These are runs of 7 systems, one row a step. Runs of the same system follow the same rule from any start.
path 1, pugud:
[[-12  11 -26  17 -43  19  -7  38 -21  -8 -23 -14  42 -13   9 -24  21 -11]
 [ -1   0   0  21  19 -23  -4  -6 -32 -32 -11 -18  10 -20   6   5  62 -31]
 [-16 -23  -6  46 -23 -31 -25 -23  24  14  39 -27  14  11   0 -13  25 -22]
 [-29  10 -52   5  -1 -28 -31 -14  12 -12   3  45 -13  24  16  15   6 -19]
 [ 27  10 -19  31  -2   9 -20 -30  16 -19   3 -36 -27  -3  15  35 -39   1]
 [  4  25 -35  22 -45  15  33  18  30 -24  -9   5  18  33  38 -14  -5  21]
 [  8   4  23  -4  21   1  51   0   4 -52 -11   4 -22  -1  27  45  30 -19]
 [ -6 -42  28  33 -32  32  22   1  51  27  32 -13   7  -8  18   7   3 -11]]
path 2, guge (8 x 18):
[[ -21   42  -25  -59  -19  -59   15   11   43  -14    4   37   -1   76
     0  -31  -32   38]
 [   3   41   29  -50   50  -33   21  -22  -49  -49   -8   -7  -61   14
   -30   61  -48  -12]
 [ -15   24   18  -25  -59   36   21   45  -33   25    5  -35   13   19
   -47  -11 -101   18]
 [ -29   25   13  -42   18    7   54   52  -86  -31  -43   37   27   -3
   -21  -10   54  -20]
 [  27  -12   33   39   24    0  -20  -18  -78   36   16  -83   22  -33
   -68  -35   -3    2]
 [ -45   16  -67    0  -31  -39  -27   30  -16   33    2   45   66   43
   -14  -89   42   15]
 [  15   24  -45   29   84  -54  -52  -61  -73  -33   -8    6  -40   -8
   -18   23   28  -21]
 [  -5   25  -78   63  -69   17  -44  -11   10   36   27  -25    4   47
   -11  -20 -101   26]]
path 3, nebuv (8 x 18):
[[-35  -2   7  25 -55  13  12  35 -44  17  10 -36  42   4 -28 -23   5 -27]
 [-30 -10 -17  16  24 -22  -4   2 -42 -15  -8  31  17 -11   2  -2  81 -38]
 [ 16 -38  -1  55  -1  -1 -57 -26   5  38  23 -47  19 -34 -11 -21  19 -12]
 [-17  11 -55  10 -27 -54 -28  -2  46 -13   5  15  29  40  30 -41  34   8]
 [ 24  13 -25  26  26 -25 -42 -48  10 -39   0 -27 -45  -6  16  49 -18 -14]
 [ -8  17 -26  34 -87  20   6  23  33  -7   8 -44  17  29  16  -2 -56  -1]
 [-16  27 -25   4   4   8  47  14 -15 -68 -31  35 -19  12  38  53  33 -31]
 [ 25 -39  39  51 -21  72  13   1   2  22   9 -55   2 -54   7  29 -13 -20]]
path 4, dorab (8 x 18):
[[  11  -38   23   18  -35   41   44   33   74   12    1    9   50  -17
    52  -45   61   24]
 [  29  -26   50  -47   84  -34    7  -30   48  -20   -5   25  -26  -31
    23    6   68   14]
 [  13  -38   31  -25  -34   -1  -54  -11  101   51   33  -33    5  -19
     3  -23  -45   27]
 [ -13   29  -24 -105    2  -27  -19   41   45  -21  -46   66   17   11
    23  -39   14   34]
 [  51   16   64  -78   24   20  -21    7   -7  -13  -32  -67  -25  -53
   -30   19  -73   25]
 [ -31    8   32  -40  -90   -6   46   76   23    6   -1  -34   73   29
    -9  -64    0   17]
 [ -19    3   70  -89   70  -57   12    5  -69  -26  -16    7  -14  -25
   -51   11   46  -28]
 [ -20  -46   37    7  -57    5  -69    7  -12   82   44  -81   45  -36
   -65  -45  -38  -18]]
path 5, ziko, 8 rows:
[[  2  29 -28 -17   7 -38   7 -17  34 -25   2  28 -22  52  17  -1 -20  26]
 [-16  24  10 -42  -5 -23  14  -1   7 -44  -5   0 -32  16   2  50 -33 -19]
 [-29  13   2 -31 -47  33  24  46  -9 -18 -20  11   7  -6   4  25 -21 -22]
 [  0 -11  33  -9   5  36  37  35 -26  -9 -25  -1  20 -36   4   0  42 -11]
 [ 24 -26  45  17   1  35  18   8   1  36  13 -34  24 -24 -14 -32   4  23]
 [  2 -14   5  -3  20 -26  -3  -7  14  37  19  16  24  17 -12 -60  26  34]
 [ 10   5   9 -32  38 -41 -44 -31   3   8  11  -8 -20   0 -25  -7 -20  18]
 [ -9  39 -45 -26 -19 -13 -30   7  -7  -8 -13  12  -6  25 -11  -6 -55  16]]
path 6, dorab, 8 rows:
[[-37 -18  50 -57 -23   2 -28  30 -23   0  -7 -27   2 -51 -31  37  -7 -57]
 [-29 -18   6 -16 -41  15 -33  52 -27  19 -24 -16  59 -46 -12 -36  43 -30]
 [ 20   0   8  -1  31 -31 -32   0 -41 -21 -29 -36  29 -47 -10 -30  70 -11]
 [ 13  -6   1  33 -24 -58 -48 -22  16  -8  20 -82  24  -3  -5 -31  18 -12]
 [-38  26 -45 -14 -24 -80 -45  -8  11 -41   0   1   7  33  11   0  18 -31]
 [-12  21 -29  -8 -22  -4 -63  -7 -19 -26 -14 -31 -24 -19  -8  56 -49 -43]
 [-23  23 -38  23 -73  36   3  48 -14 -28 -28 -19  33  -6  25  10  -4 -29]
 [  7  10  14  22  22   8  40   4 -46 -57 -25 -15  -6 -25  19  43  54 -40]]
path 7, ziko, 8 rows:
[[-11  -6  25   3 -15 -68 -11   1   1 -43   4 -60  32  -7   5 -14  71 -37]
 [-20 -23   5   3 -64 -11 -71  11  21  26  15 -69  33 -30 -18 -17 -21 -30]
 [-13   2 -55   3 -11 -25 -66  16   2  -7 -27  12  47 -22  18 -43  65 -14]
 [ 48   4  -4  34  14 -15 -52 -33   3 -27 -13 -80  -4 -39   6   7   2  -4]
 [ -7  18 -55  52 -68 -20 -13   5  38 -11  13 -30  34  41  29 -33  -6   5]
 [-24  -8   2   7   8 -69 -19 -22  13 -48   9 -16  -4  -3  18  29  68 -54]
 [-13 -20  -9  12 -67  28 -59   7  34  17  12 -46   1 -34   7  34 -51 -37]
 [-13   0 -56  18 -14   9 -14  28  21 -22 -33  44  38 -15  54 -21  78 -15]]
path 8, giris:
[[-24  24 -27 -16  -7 -39  15   9   0   4   7  39  17  55  -9 -42   4  23]
 [ -7  15  10  -6  38 -21   2 -31 -41   0  18   3 -41  20 -38  32 -38  -7]
 [-17  16 -18  14 -42  41   6  27 -35  31   0  -3  19  10 -28 -17 -48  11]
 [  0  19  -7  23  35   7  55   2 -52 -32 -16  24  -5  14   5  14  40  -6]
 [  7 -24  26  49  -5  -5 -11 -21 -25  30  33 -62  17 -13 -35 -16   2  -9]
 [-36  -1 -49  23 -15 -15   0  12   6  15   8  56  31  32  13 -39  45   0]
 [ 18  -5  -6  30  64 -15 -26 -60 -18   3  17   4 -48  -3 -13  33 -11  -2]
 [ 10  15 -46  35 -52  34 -24  14  15  33   2 -18  26  15   0 -38 -55  33]]
path 9, giris:
[[  8  16  -5  17 -22  26  46  16   6 -39 -12 -10  -1  11  29  21  -6   1]
 [  2 -22  39  27 -15   4  33  -4  16 -11  20 -40   4  -7   9  20  15 -21]
 [-27 -36  13   7 -19   5   3   8  39  26  25  20  16  -4  10 -11  29 -14]
 [  8 -27   7  -8  42   9 -10 -22  28  20   9  41 -19 -20  10   8  12   7]
 [ 37  -3   4 -13  11  20 -17  -5  31  20  -6  -8  -2 -14   3 -24 -33  46]
 [ 16  30   0 -33   4 -17  29   8  23 -34 -17   6  -2  27  18 -15  -4  34]
 [ -7   9  42 -30  -5 -30  17  -3   3 -16  15 -34 -16  14 -22  18 -31  -8]
 [-43  -3  15 -34 -35  12  16  36  -5  16   5  20  11   8 -18   1 -20 -15]]
path 10, ladip:
[[  4  34 -35  12  -2  50  41  17 -31   9 -15  45  -7  31  -3  -4 -46  35]
 [ 38  18  20  32  38  36  65  -6 -49 -23 -11 -19 -15  -1  -8  17   0  19]
 [ -1 -20  32  51 -17  16  55   2  -6  30  39 -27  22  22 -18 -29   9   8]
 [-40 -21  13  11  31 -10  28 -10 -33  28  29  54  -7  18 -24   5  34 -24]
 [ 14 -20 -13  36  37  24 -33 -41  -8  53  28  19 -27  -6 -22   7 -36  14]
 [ 15  23 -50  14  13  17  20   3   4   9 -12  51   8  39  15 -39  -5  54]
 [ 38  22  24   8  53 -16  52 -32 -16 -39  -3 -18 -34  23   0  20  -3  25]
 [ -8  -9  31  20 -40   7  47   4  29  26  43 -22   2  37 -11 -10 -41  14]]
path 11, guge:
[[-13 -29  -1  18  15   8 -15 -28  28  42  35  31 -19   0  -3  11 -14  -2]
 [ 10  -8 -13  -4  24  32   2 -11  27  15  -1  51 -22  -4  19  11 -16  21]
 [ 39  -2  14  16  24  34  42 -15  23  -8  -1   5 -21  -1  24  15 -14  31]
 [  4 -10  35   8  -6   7  58   0  36  -2  22  -4  -3  24  15  -4   0  17]
 [-15 -22  51 -25  21 -13  29  -7  17  10  24  12 -12   3 -11  10  12  -4]
 [  4 -18  38 -41  20   6  -9  -3  16  37  11   9  -9 -16 -23  -9 -26  22]
 [ 20  13  11 -47  28   5  10  11   7  -1 -22  22   0  -2   1 -26  -5  43]
 [ 34  21  24 -14  27 -18  30  -8  -8 -23  -9 -27  -6  14  -8 -15 -10  37]]
path 12, nebuv (8 x 18):
[[-45   6   9 -16 -40  -3  26  15  -1  31  37  17  -6  50 -35   3 -66  -2]
 [-28  16 -22 -21  34  28  -1  10 -62   5 -20  69 -23  -7 -24  32 -13 -20]
 [ 29  -9   3  33  11  63  -4  12 -50  44 -10 -21  25 -34 -29 -39 -13  29]
 [  5   7  -2  13  28 -32  47   2 -10  -3   1  29  30  39   4 -59  64  36]
 [ 10 -26  33  31  58 -38 -13 -65  -2  20  46 -15 -40   6 -26  19   2  -8]
 [-45  -2 -37   7 -56 -16 -34   3  29  48  39  20  15  43 -18 -27 -50   1]
 [ -1  40 -69  -4  34   1 -26 -12 -40 -31 -34  57 -30   7   9  28  -9  -4]
 [ 49  13  -6  59 -15  56   8  -3 -28  13  -1 -67  10  -9 -12 -17 -51  35]]
path 13, pugud, 8 rows:
[[ 63   3   9   2  54  64 -21  -9 -44   3 -40 -24 -17 -66  -9  11 -21  27]
 [ 31   6   4  25 -12  -1  32  19   1  19  -1 -31  56  23  -2 -92  31  60]
 [-26   9  37 -48  55 -76  35 -15 -27 -26  11  30 -16  31 -25   3  52 -14]
 [-29 -37  39   7 -24  -5 -35 -26  13  57  64 -38 -22  -1 -47  23 -73 -26]
 [-36  31 -75 -33 -26  35 -40  38 -26  24 -32  74  14   8  -9 -14 -40   7]
 [ 67  31  15  13  47  25  -6 -12 -72 -41 -42 -70 -15 -48 -13  22 -15  10]
 [ -7   2   3  46 -59 -20  46  29   1  11  22 -47  68  47  -7 -79  32  23]
 [-58   3  14 -37  44 -63  19  -7 -45 -36   6  56 -26  18 -16  43  62 -63]]
path 14, ladip (8 x 18):
[[  1  26 -20  10 -24  43  26  16 -15 -28 -17   2 -17   4  12  42 -41 -11]
 [ 12  -4   8  38 -23  51  40  21 -10 -17 -13 -23  12 -16  20  16   9 -11]
 [ -8 -31  20  42  -4  14  26   6  -1   4  12  -6  23 -17  11  -5  58 -24]
 [-12 -39   4  33  19 -15 -19 -26  16  27  30  16   5 -11   2  -6  46 -20]
 [ -4 -12 -36  12  19 -16 -36 -30  37  22  15  42 -10  13  15 -13  10  11]
 [ 25  19 -28  -7  23 -12  -3 -24  37 -24  -8  26 -27  21  28   6 -15  31]
 [ 21  19  14 -12  -9   1  37  -2  39 -34  -3 -16 -17  22  24  15 -32  28]
 [ -9  -3  46 -27 -19  16  53  23  25 -15   5  -3  -4   6   8  22 -12  -4]]

Name the system that made each run.
path 15:
[[ 12  14 -34  50 -20  27  -7  -1 -30   9  -3 -24   9   5 -10 -10 -28   9]
 [ -4  23 -26  31   5  -9  36   4 -40 -33 -13   8   8  26   7  -9  30   1]]
	pugud
path 16, 2 rows:
[[  0   1   8 -29   3  54  19  65 -56   5 -57  21  55 -50  -7 -42  55   5]
 [ 54 -12  17  49  36 -17 -13 -17 -41   3  -8 -69  41 -36 -15 -60  64  23]]
	guge
path 17:
[[ 25  14   7 -20 -28  42  39  36  38  -8 -20   1  18   2  29 -24 -21  45]
 [ 14  -2  52 -12  28 -22  60   1  -1 -44  -5 -23  -1   0  12   9  49  -3]]
	guge
path 18:
[[ 14 -17   1  40 -15 -25  29  -2  37  38  33  -9  51  45   2 -94  41  57]
 [-30   5  23 -37  65 -81  24 -36 -14 -20  28  52 -43  45 -25  26  36 -19]]
	ladip
path 19, 2 rows:
[[ 30 -15   5  65   3  65  23  -2 -23  18   2 -26   4 -25   2   7  -8   4]
 [  0  -4 -22  34  18  10  44   7 -11   5  -5  45  24  21  18 -38  58  21]]
	pugud
path 20, 2 rows:
[[  8  -6  18  20  -2  35  29  15 -24 -27 -19 -21   4 -33  14  32  28 -26]
 [  3 -32  19  29 -17   5  -6   7  14  10   7 -34  35 -30  11 -21  50 -16]]
	giris
path 21 (2 x 18):
[[  6  -9  -7   2  37   7   6 -34  45  -9  14  47 -51   5  28  49 -13  -1]
 [  9 -14 -10   2 -23  61   3   8  58  23   4  28 -14  -6  31  17 -46  22]]
	dorab
path 22:
[[ 36 -18  23  -7   9 103 -11  13 -14  61  -7  -6 -10 -54 -25   3 -75  36]
 [ 11  25  -3 -45  20  17  72  45   1  -2 -32  63  36  33  15 -66  34  67]]
	nebuv
path 23, 2 rows:
[[ -1  -1   3 -17 -24 -52 -30 -12  49 -16  15 -37  10  13   9 -17  -1   2]
 [-34   7 -14 -37 -25 -24 -21   3  34  -9   9  26 -15  14   8  23 -26 -19]]
	giris
path 24:
[[-38   5   7 -71 -39   7  11  43  49 -23 -20  48  -2   1  33  25  -3 -18]
 [ 26 -25  41 -30   2  53 -23  11  25  -6 -26 -33 -10 -78  18  40 -10 -14]]
	pugud
path 25, 2 rows:
[[ 25 -10  20 -39  47   8 -28 -12   9 -14 -22   4 -25 -49   8  27  10  -3]
 [ 15 -15   6   0 -50  22 -12  23  55  13  -2 -34  32 -18  21 -31 -14  19]]
	dorab
path 26 (2 x 18):
[[-47 -20 -11 -82 -15 -12 -91  30  12  41 -15  44  23 -42 -22 -20   5 -24]
 [ 38  20 -15 -48   6  20 -73  32 -34  -3 -62 -33  34 -64 -14 -41  -4  26]]
	dorab
path 27 (2 x 18):
[[-19   2  52 -48 -17 -53  10  37 -28  -5  -4 -47  51   1 -37 -55  38  -5]
 [-61  -3  12 -62  22 -65 -28  11 -42  11   6  42  12   3 -48 -15  43 -38]]
	giris
path 28 (2 x 18):
[[-20   2  27 -47 -28 -43 -11 -10  61 -20  21 -18 -25  19   5  33 -44 -12]
 [-23  10  -4 -52 -55  34 -18  38  39  -7 -19   8  -2 -17  17  27 -53 -12]]
	pugud
